Rotation paths and how fast each direction turns (degrees a step)
Each turn is a multiple of 5 degrees from 10 to 175, or 0.
Each row of a path follows its step; steps can be skipped.

step 0: [-1.55 -0.32  2.06 -2.47  0.79  3.63  1.42 -0.25 -0.09  2.52 -0.98  1.92
 -1.56 -0.96 -0.28  1.45 -1.88 -1.90  0.55 -0.62  0.64 -2.44 -0.19  0.41
  0.61 -2.49  2.67  0.11  3.76  2.40 -5.15  1.76  1.06  0.68 -0.68 -0.29
 -1.43  1.19  2.18  2.13  3.04 -1.06 -1.51 -0.29  3.60 -1.50  0.56  0.19
 -1.44]
step 1: [ 2.00  0.32  1.83 -3.00  1.61 -2.65 -1.43  0.63 -0.48  1.00  2.88  2.02
  2.34 -4.36  2.11 -0.10 -0.17 -1.48 -1.21 -2.11  1.91 -0.21 -0.13  2.71
 -0.91  0.69 -2.04 -0.18 -0.18 -1.58 -0.36 -0.24  2.20 -1.48  0.04 -0.36
  0.04  3.38  4.33 -1.13  1.01 -1.79  2.21 -2.62 -1.15 -3.19  0.15  0.94
 -0.23]
step 2: [ 1.45 -1.59  0.50  2.08  0.46 -2.66  1.70  0.50 -0.19 -2.50 -0.76  0.04
  0.79 -1.98 -0.24 -3.48  1.14 -1.43 -2.77  1.15 -3.71  2.64  1.25  0.31
  2.84 -1.73  1.38 -0.53  3.44  2.46  0.40  1.35  2.00  0.18 -1.60  0.99
 -0.95 -3.23  3.19 -3.86  2.37  0.30  0.45 -0.74 -0.33 -1.84 -0.04 -1.01
  0.13]
step 3: [ 3.01  0.87  0.91 -0.39  3.33 -3.84 -1.33 -0.66 -0.25 -3.07 -1.65 -0.80
  0.90  0.74  2.97 -1.72 -0.52  0.74 -0.28  0.35  1.68  0.11 -2.04 -1.43
  0.73  1.33 -2.93  2.53  1.44  1.64  0.11 -0.78 -0.44 -1.07 -1.35 -1.00
 -1.95 -1.84 -0.62  2.99  3.12 -3.31 -4.28  1.25  1.41  0.88  1.52 -1.37
 -0.25]
step 5: [ 0.35 -0.72  2.22 -0.47  1.45  0.34 -0.52 -0.73  2.29 -0.41 -1.75  0.12
 -3.22 -2.71  0.49  4.42  1.27 -0.12  0.14  1.04  0.45  0.90 -0.82  2.42
 -1.11 -1.45  1.32 -2.74  0.16 -2.01 -2.89 -0.49  2.06 -2.72 -0.37 -2.47
 -1.68 -1.08  0.23  0.47  1.48 -5.22  1.31 -2.76 -1.46 -0.33  1.81  3.14
  0.07]
step 10: [ 3.32 -0.05  0.80  0.42  3.67  0.66  1.19 -0.23  1.36  0.64 -4.33  1.55
  0.56  2.39  0.75  2.72  4.22 -1.11 -1.08  0.01 -1.76  1.24 -0.25  3.30
  0.91  0.29  2.24  0.80  1.35 -0.10  0.53 -0.25  1.90  0.30  1.11  0.88
 -1.37 -3.30  3.46 -3.48 -1.70  1.30 -0.01 -0.69 -1.91  1.16  1.16  1.99
 -0.13]
step 12: [-0.20  0.53  5.91 -0.73 -1.31  0.47 -0.47 -2.85  0.15 -2.65 -2.05  0.39
  1.49 -1.44  0.76 -0.31 -3.20 -2.19  2.02 -0.05 -0.83 -3.56 -0.04 -0.63
  0.88  0.48 -1.56 -1.89 -2.23  1.54 -0.58 -1.24  0.00  1.12  2.08  0.56
 -1.21  0.59  1.22 -2.37 -1.91  2.14 -4.65 -1.33 -0.95 -1.32 -0.69  1.29
  1.84]
step 13: [-0.42 -1.66  2.27  2.22  1.51 -0.84  1.01 -3.31 -1.49  0.38  0.21  0.46
 -0.62 -3.32  2.38  1.44 -2.87  0.62 -0.65  0.94 -1.19 -4.75 -0.44  0.54
  0.18 -0.71  1.90 -2.12  2.20 -2.18 -3.55  0.54 -0.20 -1.85 -1.09  1.16
  1.90 -1.10 -0.72 -0.11  3.85  0.34  2.20  1.54 -2.63  1.82  1.74  1.58
  0.90]
step 15: [ 3.69 -1.04  1.06  1.50 -0.13 -0.64  0.28 -0.62 -0.08 -1.67 -0.33  1.32
 -1.61  0.43 -2.80  2.11  2.47  1.23 -2.39  0.78 -1.64  0.13 -2.04 -1.93
 -0.21  0.23 -1.25 -2.07 -1.32  4.78  1.35 -3.28  0.46 -0.81 -2.76  3.61
 -0.85 -2.02  2.76  0.16 -0.05  2.21  2.22  1.19  1.45  2.45  2.63  0.08
  0.50]
Speeds:
[-0.61  0.28  0.47 -0.12 -0.14 -0.93  0.11  0.18  0.72  0.06 -0.08 -0.19
  0.42 -0.32  0.20  0.69 -0.58  0.25  0.02  0.41  0.73  0.80 -0.05  0.16
  0.27  0.27 -0.72  0.56  1.16 -0.01 -0.61  0.87  0.45 -0.19 -0.50 -0.50
 -0.69 -0.89  0.86 -0.02 -0.21 -0.07  0.07 -0.44  0.65 -0.59  0.00  0.05
  0.28] : 10
[ 0.05  0.23  0.24  0.51  0.74  0.14  1.26 -0.53  0.34  0.30 -0.40  0.17
 -0.19  0.29  0.80  0.04  0.45 -0.81 -0.67  0.32  0.02 -0.18  0.69  0.16
  0.03 -0.47  0.05 -0.13  0.31  0.20 -0.50  0.03 -0.01  0.09 -0.12 -0.37
  0.52 -0.26 -0.13  1.43 -0.16 -0.68  0.22  0.41  0.57  0.86  0.98  0.28
  0.41] : 140
[ 0.10 -0.49 -0.16  0.71 -0.09  0.32 -0.23  0.12  0.11  1.29  0.32  0.85
  0.58  0.20  0.71 -0.20 -0.57 -0.22 -0.04  0.82  0.13 -0.51 -0.35  1.11
 -0.01  0.57  0.51  1.52 -0.14 -0.51  0.22 -0.17  0.07 -0.42 -0.39  0.35
 -0.47  0.19  0.17  0.10 -0.35  0.09  0.06  0.38 -0.58  0.00  0.35 -0.07
 -0.49] : 115
[ 0.45  0.41 -0.68  0.50 -0.03 -0.19 -0.04  0.05  0.28 -0.25 -0.31  0.80
  0.15 -1.04  0.05 -0.33  0.27  0.08 -0.68 -0.84  0.11  0.12  0.25 -0.18
 -0.55  0.11 -0.43  0.75  0.71  0.83 -0.46 -0.54  0.73 -0.51 -0.28  0.44
  0.77  0.66 -0.12 -0.51  0.16  0.60  0.63  0.47  0.60 -0.06 -0.05 -0.99
 -0.05] : 55
[ 0.49 -0.34  0.11  0.57  0.07 -1.01  0.44  0.13 -0.41 -0.36  0.32 -1.25
 -0.29 -0.06  0.27 -1.03 -1.46 -0.24  0.05 -0.54  0.46 -0.51  0.37  0.47
  0.27  0.45  0.15 -0.11  0.03 -0.23  0.28 -0.12 -0.28  0.78 -0.52  0.16
  0.79 -0.67  0.31 -0.46  0.23 -0.34  0.37  0.29 -0.10  0.14  0.05 -0.64
  0.05] : 65
[ 0.45  0.43  0.55 -0.26 -0.28  0.17  0.33  0.98 -0.49  0.29  0.25  0.18
 -0.14  0.80  0.91 -0.55 -0.31  0.70 -0.91  0.04 -0.19  0.97 -0.31  0.57
  0.17 -0.73 -0.09 -0.55 -0.22  0.26 -0.62  0.13  0.59  0.30 -0.33 -0.63
  0.00  0.70 -0.44 -0.24  0.34 -0.56 -0.40  0.25 -0.03 -0.82 -0.01 -0.32
 -0.78] : 10
[-0.06  0.21 -0.49 -0.34 -0.13 -0.11  0.07 -0.59 -0.30  0.14  0.36  0.95
 -0.19 -0.17 -0.19  0.46 -0.45  0.09 -0.09 -0.23  0.56  0.40  0.33  0.62
 -0.06 -0.36 -0.62 -0.83 -0.25  0.01  0.56 -0.01 -0.82 -0.80 -1.72  0.45
 -0.06 -0.63 -0.53  0.26  1.09  0.32 -0.05 -0.20 -0.08  0.35  0.08  0.31
 -0.49] : 175
[ 0.06  0.42 -0.45 -0.23  0.33  0.20  0.57  0.37 -0.11 -0.41  0.53 -0.43
  0.70 -0.06  0.46  0.25 -0.34 -0.79 -0.66  0.08 -0.06 -0.10 -0.82  0.23
  0.35 -0.61  0.26  0.18  0.19  0.06 -0.30 -0.43 -0.46 -0.93  0.83  0.48
  0.94 -0.38  0.86  0.32  0.58  0.77 -1.05 -0.71 -0.31 -0.38 -0.37  0.00
  0.12] : 35

step 0: [ 1.18  0.59  3.49 -0.22  2.44 -2.09  2.96 -0.37  1.11  2.51 -0.25 -1.64
 -2.28  1.13 -0.99 -1.37 -3.16  0.53  0.97  0.97  0.75  0.41 -2.55  2.83
  2.29 -0.71 -0.21 -1.66  0.60  2.18 -4.07 -1.48  0.65 -3.79  0.80 -1.71
 -1.44 -1.30  1.45  1.41  1.27  1.24  1.61  0.02  0.26 -1.18  1.02 -0.24
  1.08]
step 1: [ 0.85 -0.25  2.84  2.21  1.87  0.73 -0.91  2.85  0.69 -0.95 -0.39 -1.58
 -1.51  2.35  0.69 -0.90  0.53 -0.08  2.88 -0.86 -1.68  0.09 -3.89  3.95
  1.94  0.33 -0.43  2.32  1.36 -3.03 -0.18 -1.82  1.82 -1.68 -0.54 -0.38
  1.04  0.50 -2.05 -0.57 -2.08 -0.88 -0.41 -2.44 -0.55  0.45  3.38  0.85
 -2.55]
step 3: [-0.52  2.16  4.13 -0.82  0.86 -0.89 -1.25  0.36  3.08 -1.80  0.37 -0.99
 -1.30  3.46 -2.99 -0.86 -1.82 -0.13 -1.20  0.42 -0.66  0.02 -2.51  0.77
  0.54  1.48  2.06 -3.47  2.22  0.34 -1.74 -0.28  2.90 -1.64  0.85  0.14
 -0.64  0.32  0.79  0.90  2.00  1.81  2.27 -0.09  2.44 -2.15  0.91 -2.07
 -2.22]
step 5: [ 1.40  0.91 -0.75 -0.45 -2.69  1.46 -1.40  0.44  1.86 -0.45  0.09 -2.37
 -3.33 -0.22 -2.08  0.05  0.45 -1.38 -2.96 -0.05  3.80  2.66 -0.30  2.71
  0.75 -0.15  0.26 -1.41 -0.53  1.11  0.33 -1.77 -3.31  0.34 -0.77 -0.78
 -0.43  3.27  1.22  3.22  1.23  2.84  1.49 -0.28  1.82  1.83  1.82  0.62
 -1.76]
step 6: [ 0.47 -0.34  0.42 -0.50 -0.03  1.40 -1.05 -0.36  1.18 -3.87  0.13  0.71
 -1.07  3.45 -2.53 -0.10 -0.49  0.37 -2.62 -0.06 -0.99 -1.04 -2.17  2.05
  0.56  2.93  0.86  0.55  1.91 -0.06 -0.48 -0.32  1.31  0.01 -0.29 -0.60
  1.13  2.88  0.98  0.94  3.85 -1.02 -3.26  1.16  5.31 -2.12 -0.17 -1.16
 -0.67]
step 8: [ 3.57  0.43 -1.41  0.99 -0.67  1.55  0.28 -0.44 -0.20 -1.09  1.12 -0.29
 -0.88 -0.15 -1.41 -0.85 -2.40 -0.78 -1.35 -1.82  2.08  1.38 -0.23  2.71
  5.10  0.27 -1.57  0.33  0.50  2.12  0.67 -4.31 -0.72 -1.45  0.52 -0.72
  2.39  1.12  2.59  0.77  0.52  2.00  0.22 -4.04  1.27 -0.55  1.28  0.96
 -1.85]
step 10: [-1.79 -1.05  0.59 -3.05  0.16 -0.15  2.51  0.25  1.41  0.07  0.03 -0.86
 -3.13 -0.85  0.94 -1.77 -1.04  1.55  0.78  0.26  1.00  1.16  1.17 -1.18
  4.18  2.39  0.88 -0.43  4.39  1.50  2.02 -1.07 -1.47 -3.68  1.23 -0.69
 -1.16 -1.64  0.14  3.53  0.67  0.36  0.87 -0.04 -2.18 -2.26 -0.03 -0.30
 -2.55]
step 14: [ 2.33  1.01  1.10  0.28  1.37 -0.24  0.67 -0.04 -1.43 -0.25 -0.58 -0.22
 -0.65  3.14  3.09 -2.26  0.35  1.21 -0.90  3.97 -0.53  1.60 -2.35  2.12
  0.49 -0.08 -2.98 -1.14  1.16 -0.15 -0.03 -0.92 -0.30 -0.44 -2.87 -1.87
 -1.06 -0.90  0.63 -2.79  1.95 -2.94 -0.97  2.53  3.20  0.42  0.57  1.75
 -3.45]
step 16: [ 0.81 -2.21  2.07  2.38  1.14 -2.05 -0.79  1.26  0.78 -0.56 -3.95 -0.64
 -1.89 -0.07  1.26 -2.04 -1.66  0.44 -0.87 -1.94 -1.60  0.51 -2.35  3.13
  1.38  0.34  2.42  2.21  1.53 -0.67 -2.15 -2.12  0.36  0.15 -0.71 -1.66
  0.66 -0.14  1.68 -0.22  0.35  3.19 -2.98  0.40  2.45 -1.06  3.96  0.62
 -0.84]
Speeds:
[ 0.43 -0.11 -0.89 -0.85 -0.47  0.16  1.21  0.40  0.03  0.56  0.62  0.41
 -0.87 -0.11 -0.50  0.13  0.61 -0.26 -0.10  0.31 -0.01  0.66 -0.59  0.35
 -0.38 -0.69  0.78 -0.30  0.37  0.19 -0.22 -0.15  0.09 -0.21 -0.06 -0.18
 -0.58 -0.32  0.11  0.38 -0.21  0.72  0.98  0.16 -0.50 -0.09 -0.91  0.37
  0.34] : 145
[-0.25 -0.35  0.24 -0.77  0.08  0.31  0.10  0.04  0.45  0.99  0.18  0.14
  0.50 -0.36  0.25 -0.94 -0.67 -0.38 -0.17  0.27 -0.26  0.07 -0.40 -0.45
  0.15  0.56 -0.51 -0.74  0.18  0.25  0.74  0.64  1.08 -0.19 -0.25  0.09
 -0.64  0.62  0.54 -0.50  0.70 -0.62  0.23  0.71 -0.09 -1.03 -0.29 -0.08
 -0.17] : 100
[-0.08 -0.20 -0.46 -0.31  0.76  0.41  0.20 -0.34 -0.21  1.04 -0.39  0.14
  0.55 -0.12 -0.46  0.22 -0.03  0.16  0.96 -0.32 -0.55 -0.16 -0.27  0.76
  1.11 -0.15 -0.19  0.55  0.47  0.54 -0.66  0.41 -0.61  0.43  0.12 -0.16
  0.27  0.00 -0.19  0.30  0.06 -0.26  0.03 -1.14 -0.72 -1.10  0.25 -0.44
  0.16] : 40
[ 0.46  0.11  0.30 -0.15  0.01  0.53  0.38 -0.45 -0.03  0.25 -0.22  0.77
  0.41  0.05 -0.25  1.08 -0.21 -0.01 -0.54  0.50  0.52  0.12 -0.57  0.19
  0.57 -0.13  0.20  0.84 -0.18  0.77  0.21  0.75 -0.50  0.53 -1.07 -0.14
 -0.41  0.52 -0.37 -0.01  0.42 -0.18 -0.10  0.97  0.85  1.07  0.05 -0.40
  0.06] : 45
[-0.05  0.95 -0.20 -0.32 -0.71 -0.45  0.77 -0.21 -0.57  0.50  0.42  0.26
 -0.51  0.30  0.20 -0.37 -0.56  0.77  0.70 -0.24  0.09 -0.19 -0.10 -1.18
  0.66  0.35 -0.41  0.74  0.09  0.21  0.60  0.09 -0.76 -0.55  0.37  0.04
  0.43  0.19 -0.30 -0.51 -0.77  0.07 -0.30  0.22  0.64 -0.34 -0.42  0.75
  0.40] : 25
[-0.59 -0.14  0.08 -0.39  0.32 -0.96 -0.49 -0.14  0.08  0.79  1.05  0.51
 -0.06  0.01 -0.34 -0.85 -0.25 -0.37  0.05 -0.34  0.60  0.17  1.04  0.12
 -0.03 -0.73  0.39  0.67 -0.33  0.45 -0.25 -0.27  0.01  0.47 -0.33 -0.96
  0.44  0.00 -0.12 -0.20  0.60  0.62 -0.30  0.25 -0.08  0.12  0.06  0.32
 -1.23] : 130
[ 0.00  0.43 -0.54 -0.38 -0.24  0.65 -0.47 -0.26  0.41  0.09 -0.31 -0.22
  0.72  0.81  0.89 -0.44  0.00 -0.29  0.50  0.99  0.44  0.35  0.03 -0.84
  0.80 -0.10  1.29 -0.10 -0.53 -0.45 -0.19  0.23  0.44 -0.04  0.24  0.52
 -0.17 -0.21 -1.08  0.39  0.17  0.87  0.02 -0.35  0.07 -0.11  0.14 -0.19
 -0.25] : 45
[ 0.07  0.69  0.40 -0.07  0.39 -0.67  0.57 -0.42  0.51 -0.36 -0.39  0.06
  0.65  0.01  0.12  0.19  0.76  0.61 -0.44  0.54 -0.06  0.51  0.27 -0.35
 -0.18 -0.52  0.03  0.14  0.24  0.81 -0.25 -0.21  0.06 -0.49  0.85 -0.04
  0.17 -0.26  0.27 -0.81  0.00 -0.44  0.33 -0.35  0.36 -0.30 -1.14 -1.31
 -0.90] : 95
